In each game, the first row plays the second. By how much does the first row win? 20 means about a draw, 40 a big win and 0 a big loss. Wins can go round in a circle. Each row has two weighted sums of its numbers, A and B, taken from their middle values. A row wins by its A times the other's B, less its B times the other's A.
np.array([8, 37, -41, 19, -25, 14, 40, 20, 9, 70, 30, 42, 31, 29, 42, 35])
np.array([-19, -56, 57, -25, 14, -51, -28, 36, -5, -54, -12, -43, -10, -62, 5, -3]) -> 26
np.array([-31, 32, -46, -31, -49, -34, 51, -64, 9, 37, -8, 17, -70, 84, -7, -3])
np.array([26, -27, 23, -22, 34, -77, 13, 25, -23, -46, -12, -20, 1, 13, 29, -3]) -> 27
np.array([8, 30, -40, 48, 2, 68, -22, -8, 13, 36, 64, 42, 36, 27, 9, 8])
np.array([38, -28, 65, -13, 29, -39, -18, 52, 1, -28, -21, 6, 24, 6, -21, -11]) -> 20
np.array([27, 8, 23, 34, 36, -51, -9, -6, -5, 6, 2, 34, 13, 22, -13, 5])
np.array([42, -54, 48, -16, 26, 19, -18, 43, -8, -70, -28, -24, 45, 1, 45, -34]) -> 22
np.array([8, -25, 71, -41, -4, 16, -33, 11, -34, -24, -32, -57, 27, -74, -8, -5])
np.array([-28, 18, -10, 19, 49, 31, -29, 39, 20, 20, 6, -23, -14, -6, -12, 11]) -> 16
np.array([-39, 37, -15, -8, -40, -48, 30, -63, -27, -8, -10, 2, -18, 7, -13, 1])
np.array([9, 30, -39, 19, 32, 42, -37, -12, 14, 35, 0, 21, 29, 28, 11, 49]) -> 25
np.array([38, -29, 42, -24, 54, -7, 13, 31, -14, -30, -10, -26, -46, 4, 9, -44])
np.array([10, 53, -46, 54, 18, 31, 16, 11, -33, 51, 65, 1, -4, 10, -3, 26]) -> 19
np.array([-2, 26, -6, -32, -91, 25, 49, -58, 26, 22, -1, 16, -26, 23, -3, 14])
np.array([-9, -47, 10, -31, 19, -17, 3, -9, -57, -59, -45, -29, -2, -6, 17, -50]) -> 20
np.array([-39, 33, -36, 60, -26, 46, 7, -17, 8, 58, 57, 15, 6, 64, -6, -9])
np.array([33, 6, -9, 45, 26, 19, -55, 28, 26, 16, 50, -31, 53, -41, 3, -58]) -> 21
np.array([-23, -28, -6, 3, 1, 28, -46, 14, 15, -58, -19, -29, 36, -22, -26, 14])
np.array([-10, -20, 5, -14, 30, -30, -29, 30, -3, 14, 8, 39, -25, -37, -5, 12]) -> 23
np.array([30, 35, -9, -9, -72, -14, 11, 11, 1, -11, 17, -8, -24, 39, 1, 39])
np.array([-43, 21, 3, 21, 14, 66, 8, 48, 33, 37, 35, -30, -11, -21, 10, -36]) -> 17
np.array([-18, 26, -30, 64, 15, 79, -9, 1, -3, 2, 37, -40, 23, -5, -17, -47])
np.array([13, -53, 32, 9, 48, -50, -39, -11, -39, -57, -22, 8, 3, -18, -5, 11]) -> 19
np.array([21, -62, 36, -48, 24, -8, -20, 24, -16, -43, -13, -18, 18, 1, 26, -64])
np.array([17, -12, -3, 9, -6, -44, 35, -5, -16, -19, 36, 20, 13, -1, -13, 10]) -> 20
np.array([-9, 26, 5, 58, 40, 37, -27, 26, 34, 9, -1, 13, 27, -41, 11, -5])
np.array([-19, -6, -19, 53, -33, 4, -22, -3, -11, 2, -20, 39, 24, -38, 26, 15]) -> 26
np.array([-4, 53, -19, 70, -18, 17, -9, 14, -36, 45, 29, 50, 2, 61, -2, 17])
np.array([36, -14, 6, -9, -17, -44, -9, 23, 7, -9, -10, 41, -39, 5, -9, 36]) -> 21
np.array([33, -10, 16, 23, 27, -10, 5, 23, 17, 13, 15, -24, -22, 27, 1, 37])
np.array([40, -16, -21, 20, 48, -10, -22, 5, -33, 18, -7, 44, 7, -25, 5, 37]) -> 15
np.array([6, -37, 22, -8, -17, -5, 5, -48, -15, -17, -36, -43, -64, -9, -13, -13])
np.array([-20, 36, 14, -15, -53, -33, 19, -17, 52, 34, -10, 35, -73, 23, 22, 50]) -> 15
np.array([-12, 30, 8, -54, -36, 18, 30, -32, -2, 18, -18, 3, -42, 39, 12, 26])
np.array([-65, 44, -12, 2, 7, -2, 53, -51, 48, -1, -16, 5, -15, 21, 20, 4]) -> 14
np.array([-28, 13, -40, 14, -24, 39, 12, 2, 1, 45, 29, 23, 26, 24, 4, 31])
np.array([-17, -9, -4, 8, 6, 17, 3, 0, 1, 3, 42, 45, -21, 7, -26, 16]) -> 27
np.array([-39, 28, -19, 27, 50, -2, -27, -12, 36, 25, 39, -17, 17, -6, 1, -7])
np.array([-35, 26, -32, 1, -61, 9, 74, -26, 30, 24, 28, -13, 18, 16, -30, 14]) -> 9
np.array([13, -61, 79, -54, 18, -1, -11, 9, -8, -80, -13, -38, -30, -18, 16, -19])
np.array([3, -50, 55, 8, 63, -45, 9, 29, 4, -49, -15, 8, -4, 29, 36, -19]) -> 20
np.array([-24, -19, 8, -35, -23, -30, 30, -30, 5, -43, -32, -6, -19, -67, -11, -23])
np.array([-40, 46, -40, 18, -25, 51, -13, 4, 10, 57, 47, 27, 4, 19, -4, 10]) -> 20
np.array([21, 21, -30, 52, 35, 44, -29, -3, -40, -10, 41, 28, 21, -58, -22, -32])
np.array([1, -28, 24, -23, 11, -22, -5, 24, -26, -38, -33, -34, -7, -2, -29, -8]) -> 15
np.array([-58, 40, -13, 3, -62, 3, 47, -47, 12, 20, -20, 75, 6, 30, 24, 25])
np.array([-16, 25, 12, -16, -29, 42, 16, 0, 14, 0, 4, 13, 2, 31, -36, 17]) -> 30
np.array([-16, 8, -21, -8, 50, 37, -19, 46, -17, 0, 31, -30, 28, 20, 3, -34])
np.array([20, -6, -8, -14, 16, -25, 26, 20, -6, -18, -4, 12, 11, 2, -24, -24]) -> 17
np.array([-50, 26, -46, 25, 16, 37, 18, 22, 29, 49, 11, 30, 5, 51, 28, 23])
np.array([-11, 7, -16, 23, 65, 53, -39, 31, 20, 31, 8, -54, -9, -44, -31, -11]) -> 18
np.array([4, -49, 44, -38, 20, -35, -2, -33, -10, -40, -22, -45, -6, 2, 3, -24])
np.array([-33, 16, -41, 10, -21, 1, 8, -28, 15, 29, 18, -1, -10, 65, -4, 15]) -> 21
np.array([-36, 37, -30, -61, -64, 21, 21, -35, 21, 18, -7, 32, -54, 42, 18, 14])
np.array([21, -30, 46, -7, 9, 37, 2, -11, 17, -38, -45, -29, 15, 13, 13, 31]) -> 17
np.array([22, -57, 19, -25, 51, -23, -9, 0, -36, -37, -23, 46, 11, -11, 32, -12])
np.array([21, 8, -27, 25, -8, -18, -14, 26, -19, 26, -13, -23, 55, -11, -17, 7]) -> 17
np.array([4, -10, -28, -14, 23, -1, 5, -16, 48, 11, 54, 52, -8, 42, 19, 16])
np.array([-6, 13, -38, 21, -15, 37, -5, 33, 7, 24, 50, -2, -5, 64, 19, 7]) -> 12
np.array([1, 40, -34, 47, 27, -19, 24, 14, 13, 52, 56, 13, -10, 60, 3, 54])
np.array([27, -13, -7, -16, 4, -22, 71, -8, -45, -6, -30, 60, -51, -10, -3, -6]) -> 26
np.array([-24, 4, -8, 51, 21, 19, 0, 54, 65, 43, 29, -21, 1, -10, -38, -9])
np.array([12, 19, -24, 33, -6, 30, 8, 5, -36, 17, 62, 20, -11, 22, 9, 42]) -> 10
np.array([-47, 6, -2, 6, 27, 29, -30, 27, -4, 10, 13, -34, 39, 1, -5, -74])
np.array([37, -18, 41, -18, -31, -26, -9, -39, -6, -33, -38, -43, -17, -35, -21, -41]) -> 9
np.array([-6, -67, 43, -55, 47, -52, 56, 29, -6, -63, -18, -35, -6, -29, 0, -21])
np.array([28, 40, -79, 15, -11, 2, 9, 29, -22, 51, 58, 19, 25, 39, 0, 11]) -> 22
np.array([4, 50, -40, -21, -6, -7, -4, 17, 51, 66, 71, 25, 7, 32, -45, 38])
np.array([57, -49, 55, -11, 4, -14, 8, -7, -5, -21, -14, 11, 10, -21, 8, -45]) -> 10
np.array([-15, -38, 53, -63, 3, -12, -12, 7, -18, -58, -31, 46, -23, -34, 6, -38])
np.array([-8, 35, 6, -32, -44, 9, 34, -26, 3, 30, 19, 10, -21, 38, 3, 4]) -> 20
np.array([25, 46, -51, 37, -36, 34, -3, -2, 24, 60, 24, 23, 18, 56, 1, 26])
np.array([19, -57, 30, 4, 30, -75, -14, 21, 48, -46, 4, 6, 27, -21, 37, -25]) -> 21
np.array([-50, 27, -2, -30, -47, -29, 49, -66, 75, 12, 13, 50, -48, 54, -12, 17])
np.array([-12, 32, -42, 42, 22, 73, -13, 38, -30, 18, 21, 9, 5, -4, 21, -22]) -> 19
np.array([-54, 26, -5, 26, 9, 20, -42, 35, 36, -1, 11, -74, 5, 4, -5, -7])
np.array([-11, 47, -38, 6, -20, 28, 65, -11, 31, 25, 45, 38, 67, 13, 7, 10]) -> 23
np.array([59, -55, 63, -42, 3, -16, -38, 42, -55, -58, -47, 35, -15, -6, -3, -52])
np.array([0, -41, 68, -45, 58, -45, 6, 35, -13, -47, -30, -23, -10, -22, 19, -35]) -> 19
np.array([-13, 38, -17, 15, -25, 25, 17, 15, -12, 42, 23, 13, -2, 14, 29, 58])
np.array([-13, 34, -42, 5, 34, 12, 14, 35, 38, 47, 51, 17, 24, 41, 23, 29]) -> 16
np.array([-18, 28, 8, -14, -20, -17, 63, -76, 56, 30, 27, 29, -29, 30, 21, 21])
np.array([14, 10, 0, 30, -20, 28, -35, 32, 35, 12, 9, 5, -7, 0, 23, -38]) -> 21
np.array([-4, -37, 8, -36, 26, -64, -18, -13, 21, -2, -45, 4, -46, -78, -21, -37])
np.array([-4, -19, 12, -30, 11, -25, -43, 11, -10, -35, -2, -36, 26, -71, -10, -7]) -> 23
np.array([-13, 10, -15, 9, 20, 33, -14, 37, 15, 9, 16, 22, -44, 21, -13, 2])
np.array([22, 43, -46, 35, 24, 15, 34, 35, 4, 25, 44, 0, 34, 35, 0, 2]) -> 20
np.array([3, -29, 27, -20, -2, -49, -47, -8, 16, -14, -59, 14, -65, -45, 1, -18])
np.array([34, -5, -4, 0, -14, -11, 3, -11, 25, 7, 21, 19, -28, -6, 25, 38]) -> 10
np.array([-4, -37, 55, 14, -15, -12, -26, 17, 5, -29, -44, -43, 27, -30, 1, -14])
np.array([-28, 42, -17, -35, -56, -32, 33, -49, 1, 21, -2, 41, -40, 26, -25, -1]) -> 21
np.array([-42, -13, -11, -4, 6, -2, -19, -11, 34, -26, 29, 2, 9, -23, 12, 10])
np.array([10, -54, 10, -29, 10, -38, 8, -6, -20, -37, -31, -24, 13, -29, 22, -51]) -> 23
np.array([-38, -27, 11, -9, -24, -38, -10, 19, -25, -27, -48, -3, 15, -34, 3, 6])
np.array([12, -22, 28, -53, 6, 3, -14, -17, -19, -27, -78, -81, -51, -66, -1, -10]) -> 21
np.array([1, -5, -38, -10, 79, -32, 12, 3, 30, -5, -18, 30, 0, 11, -26, 24])
np.array([19, 34, -21, 41, 9, 21, 31, -3, 49, 67, 53, 49, 5, 72, 16, 48]) -> 15
np.array([42, -11, -45, 36, -8, -31, -2, -6, -12, -8, -5, 15, -31, 7, 3, -16])
np.array([-42, 35, -26, -32, -24, -15, 48, -75, 41, 15, 34, -10, 3, 42, 6, 0]) -> 16
np.array([-15, 3, -2, 52, 63, 48, -27, 68, -7, 11, 36, -42, 4, -32, -9, -19])
np.array([11, -52, 72, 5, 49, -60, 13, 37, -48, -54, -5, 7, 20, -26, 0, -41]) -> 18
np.array([14, 33, -11, 37, 14, 24, -5, 21, 42, 7, -3, -16, 33, -46, -4, 26])
np.array([-16, 21, 0, -31, -18, -54, 12, -66, 25, 37, 8, 3, -4, 47, -8, 32]) -> 15
np.array([17, 10, -6, -16, -19, -21, 19, -61, 32, 19, -22, 36, -12, 30, -16, 0])
np.array([-23, -18, 13, 1, 6, 15, -35, -13, -10, -13, 5, 19, -1, -36, -16, 32]) -> 16
np.array([15, 20, -67, 20, 2, 16, 9, 13, -6, 22, 33, 14, 28, 18, 8, 12])
np.array([4, -27, 16, 4, -15, -22, -5, 23, -21, -31, -43, -39, -10, -15, -13, -1]) -> 20
np.array([-14, 26, -9, 33, -12, 32, -39, 20, 10, 9, 71, -9, 0, 3, -28, -52])
np.array([51, 42, -58, 10, 28, 11, -25, 12, 11, 46, 41, 5, 19, 42, -4, 63]) -> 24
np.array([14, -7, 19, -47, 7, -38, 11, -4, 4, -30, -26, -2, 13, -56, -59, 26])
np.array([2, -20, -5, 20, 3, 22, -4, -57, -49, 5, -17, -9, -24, 18, -23, 10]) -> 19
np.array([-18, -24, -22, -9, -42, -29, 2, -16, -44, 8, 34, 20, 34, -13, -6, 24])
np.array([-10, 44, -26, 13, 23, 41, 20, -34, 16, 44, 45, 8, -14, 95, 7, 5]) -> 20
np.array([15, -11, 2, -5, -46, 13, -47, 14, -31, 5, 37, 23, -11, -9, -36, 46])
np.array([33, -32, -21, -14, 32, -28, -12, 25, 3, -39, -69, -20, 11, -30, 11, -71]) -> 32
np.array([-34, -22, 6, -46, 20, -19, -48, -20, -19, -18, -70, -42, 16, -19, -19, -18])
np.array([15, 30, -47, -7, 21, 4, -36, 26, -6, 44, 32, 60, -2, 50, 6, -20]) -> 25
np.array([-23, 1, -14, 17, 0, -24, -35, -22, -20, 6, 19, -32, 6, 7, 6, -1])
np.array([-13, -33, 58, -27, -3, 21, -5, 14, 22, -55, -52, -18, -11, 9, 21, -2]) -> 15
np.array([-23, 12, 13, 13, 13, -32, 0, -19, -30, 3, -4, 14, -26, 27, 8, 20])
np.array([28, 5, -16, -30, -32, -35, -15, 4, -5, 20, 47, 40, -14, 26, 8, -13]) -> 10
np.array([6, -52, 32, -49, 5, -35, 16, 18, 1, -46, -45, -14, -1, -38, 4, -38])
np.array([6, 47, -1, -35, -48, -6, 46, -40, 16, 17, -3, 31, 9, 40, 35, -1]) -> 19
np.array([-24, -11, 20, 30, -51, 13, -10, -19, -21, -32, -30, -86, -2, -46, -16, -33])
np.array([1, 27, 5, -12, -36, -6, 5, -61, -3, 4, -6, 27, -24, 18, -18, -2]) -> 21
np.array([-4, 28, -22, -4, -2, 116, -3, 49, 11, -33, 35, -28, 19, -45, -14, -27])
np.array([8, 27, -44, 4, 44, 38, 36, 19, 60, 44, 38, -25, 21, 46, 33, 18]) -> 24
np.array([-16, 20, 22, -45, -21, -22, 20, -45, 21, 28, 5, 41, 6, 27, 2, 12])
np.array([-39, 36, -8, 15, -12, -24, 31, -44, 28, 45, 4, 25, -19, 10, 19, 22]) -> 21
np.array([8, 28, -62, 4, 22, 29, 3, 5, -16, 32, 5, -1, 8, 44, 32, 9])
np.array([-61, 45, -11, -28, -32, 17, 37, -49, -17, 37, -2, 9, -43, 43, -14, -23]) -> 19
np.array([22, -24, -13, 5, -34, -2, 31, -4, 15, 9, -5, -20, -60, 49, -15, 15])
np.array([-38, -24, 55, -18, 5, -17, -24, -39, -47, -21, -28, -15, 29, -72, -18, -41]) -> 22
np.array([-19, 4, -29, -2, 12, 2, -32, 35, -15, 7, 7, -4, -24, -32, -22, 1])
np.array([3, 13, 7, -51, -31, -11, 42, -35, 36, 10, 1, 11, -53, 49, -6, 25]) -> 14
np.array([37, -54, 46, -13, 11, -45, 12, 45, -15, -22, -14, 35, 0, -11, 13, -46])
np.array([27, -18, -6, 3, 0, -30, -8, 25, -5, 0, 16, 15, -7, 4, 10, 18]) -> 21
np.array([10, 24, -10, -39, -25, 33, 11, -37, 28, 30, -19, 34, -8, 15, 13, -17])
np.array([-37, 40, -86, 46, 4, 13, 5, -39, 5, 52, 7, 21, 22, 18, 28, 28]) -> 19
np.array([-15, -56, 36, 2, -17, -35, 7, -1, 2, -56, -46, 67, 31, 7, 3, -37])
np.array([-43, 5, 15, 39, 60, 22, -24, 22, 19, 21, -23, 13, 17, -34, -10, -32]) -> 22
np.array([25, -48, 34, -62, 62, -63, 0, 13, -40, -40, 8, 1, -41, -38, -18, -26])
np.array([-24, -47, 57, -27, 38, -6, 21, 16, -17, -32, -40, -49, 12, -23, -3, -29]) -> 20
np.array([-4, -8, -12, 0, -14, 15, -12, 15, -16, 18, 37, 37, 2, -1, -23, -30])
np.array([48, 35, -25, 36, -26, 18, 7, 2, 11, 25, 71, 5, 13, 24, 18, 43]) -> 17
np.array([8, 18, 15, -50, -54, 12, -20, -43, 31, 30, 3, 21, -15, 77, -8, 17])
np.array([17, 11, -13, -41, -10, -38, -27, -18, 2, 11, -10, 30, -45, 0, 17, 17]) -> 30
np.array([29, -43, 60, -18, 33, -39, -38, 19, -24, -16, -14, -5, -23, 6, 8, -54])
np.array([-2, -41, 17, -24, -7, -28, 11, 16, -19, -36, -30, -24, 15, -19, -24, -52]) -> 17
np.array([40, 22, -15, 16, 2, 37, 75, 34, 29, 45, 40, -27, -10, 33, 17, 27])
np.array([-51, -12, 0, -40, 3, 11, 13, -7, -20, -25, -2, -19, -3, 7, -1, -40]) -> 23
np.array([18, 21, -36, -4, -70, -20, 43, -71, -8, 18, 2, 30, 11, -6, -35, 39])
np.array([-22, 14, -24, 29, 4, 23, -39, 25, 37, 17, 13, -2, 24, -22, -8, -34]) -> 23
np.array([-9, 3, -29, 73, 18, 25, -26, 34, -18, 25, 5, -41, 45, -10, -36, 14])
np.array([-71, -13, 20, -20, 9, -37, -8, 14, 22, -17, -54, -55, -30, -62, -10, 15]) -> 18
np.array([13, 36, -24, 54, 10, 21, 24, 22, -34, 55, 45, 66, 20, 59, 15, 21])
np.array([26, -44, 35, -40, 35, -11, -11, 41, -35, -71, -65, 7, 20, -5, 20, -19]) -> 18
np.array([28, -40, 18, 1, 43, -15, -35, 6, -70, -51, -54, -66, 20, -54, 0, -16])
np.array([-9, -20, 18, -10, -7, -33, -3, -19, -13, -38, -9, -30, -11, -66, -29, 17]) -> 16
np.array([6, 16, 0, 29, -21, 84, -13, 49, 3, -4, 37, 16, 3, -1, -6, -19])
np.array([8, 12, 6, 2, -42, -13, 14, -88, 34, 32, 17, 2, -13, -3, -16, 20]) -> 34
np.array([11, 7, 36, 10, 12, 17, -33, -2, -42, -45, -70, -66, 3, -20, -29, -26])
np.array([25, -36, 28, -51, 20, 3, -35, 16, -47, -17, -32, -37, 4, -37, 8, 4]) -> 27
np.array([-18, 8, -12, 44, 38, 15, -40, 44, 35, -4, 33, -66, 3, 2, -4, -23])
np.array([5, 20, -34, 44, 32, 15, -52, 25, 61, 16, 10, -6, 23, 5, -21, 11]) -> 20
np.array([11, 1, 2, 8, -27, 1, -40, -26, -30, -11, 17, 43, -6, 22, -3, -11])
np.array([9, -18, 48, -23, -12, -19, -79, -13, -6, -10, -30, -63, 4, -58, -8, -10]) -> 19
np.array([17, -18, 10, -22, 21, 9, -37, 1, 10, 4, -40, -68, -15, -35, -8, -35])
np.array([4, -4, -15, -14, 20, -12, -12, -18, -17, -5, 18, 39, -2, 2, 25, -8]) -> 25
np.array([18, -21, 21, -31, 14, 15, 43, 46, -42, -27, -31, -42, -31, -38, -1, -18])
np.array([-26, 23, -12, -20, -21, -16, 37, -15, 27, -9, -7, 34, -27, 10, -5, 19]) -> 21
np.array([57, 18, 10, 41, -5, 95, -24, -13, 35, -5, 56, -20, 90, -7, -11, -11])
np.array([22, -24, 19, -38, -37, 1, -3, 2, -27, -30, -25, -19, 29, -44, 5, -34]) -> 17
np.array([-27, 23, -23, -20, -17, 19, 57, -26, 12, 19, -7, 26, -36, 27, -9, 45])
np.array([-35, 26, 15, -11, -32, 27, 54, -21, -16, 25, -29, -28, -6, 16, -8, 21]) -> 10
np.array([-5, -8, -26, 30, -1, 9, -4, 31, -32, 2, 6, 24, -8, -20, -35, 36])
np.array([23, -43, 15, -8, 50, -10, -5, 15, 25, -3, -26, -39, -29, -42, -39, 29]) -> 27
np.array([72, 46, -46, 48, 7, 37, 6, -62, 9, 36, 42, 15, -16, 0, 2, 32])
np.array([-24, 28, 28, -32, -30, 36, 52, -53, 6, 7, -4, 14, 5, 41, -26, -1]) -> 20
np.array([62, -44, 25, -5, 13, -13, -20, 40, -16, 0, -39, -51, 2, -27, -11, 16])
np.array([53, -7, -8, 10, 6, -15, -1, 2, -26, -11, -8, -2, -23, 8, -28, -3]) -> 23
np.array([19, -39, 57, -45, 51, -8, 0, 12, -34, -46, -37, 6, 34, -7, 24, -55])
np.array([-8, -26, 30, -25, 22, 2, -23, 34, -16, -46, -16, -20, -13, -43, -7, 23]) -> 24
np.array([-27, -36, 17, -13, 38, -52, -38, -24, 10, -39, -48, -60, 19, -48, -24, 0])
np.array([-1, -42, 63, -69, -13, -35, -31, -11, -44, -54, -13, -25, 0, -5, 47, -17]) -> 20
np.array([-15, 36, -7, -32, -60, 58, 16, -79, -5, 31, -34, 52, -60, -31, 22, -2])
np.array([32, 43, -58, 44, 5, 30, 39, -9, -11, 43, 35, 71, 27, 42, 1, -38]) -> 6
np.array([20, 26, -73, 18, -10, 19, 8, 20, 6, 62, 6, 5, 12, 43, -14, 41])
np.array([-29, 40, 50, -7, -69, -2, 38, -80, 16, 18, 1, 4, -31, 18, -6, 10]) -> 20
np.array([13, -24, 19, 4, 28, -36, -41, 2, -46, -14, -9, 34, 37, 29, -22, 6])
np.array([36, -5, -33, 53, 18, -13, -82, 47, -26, 12, 38, 34, -3, -3, -8, -6]) -> 15
np.array([61, -8, -16, -1, 44, -25, -14, -12, 22, -16, -16, 23, -47, -12, 9, -5])
np.array([9, -31, 21, -8, 15, -17, -4, -5, -46, -2, -47, -42, 20, -35, 8, 4]) -> 27
np.array([9, -15, -5, 6, 12, 8, -11, -4, -28, 2, 24, -10, -41, 6, 6, -34])
np.array([35, 33, 21, -37, -11, 16, 45, -84, 16, 1, -26, 82, -11, 37, -11, -20]) -> 20
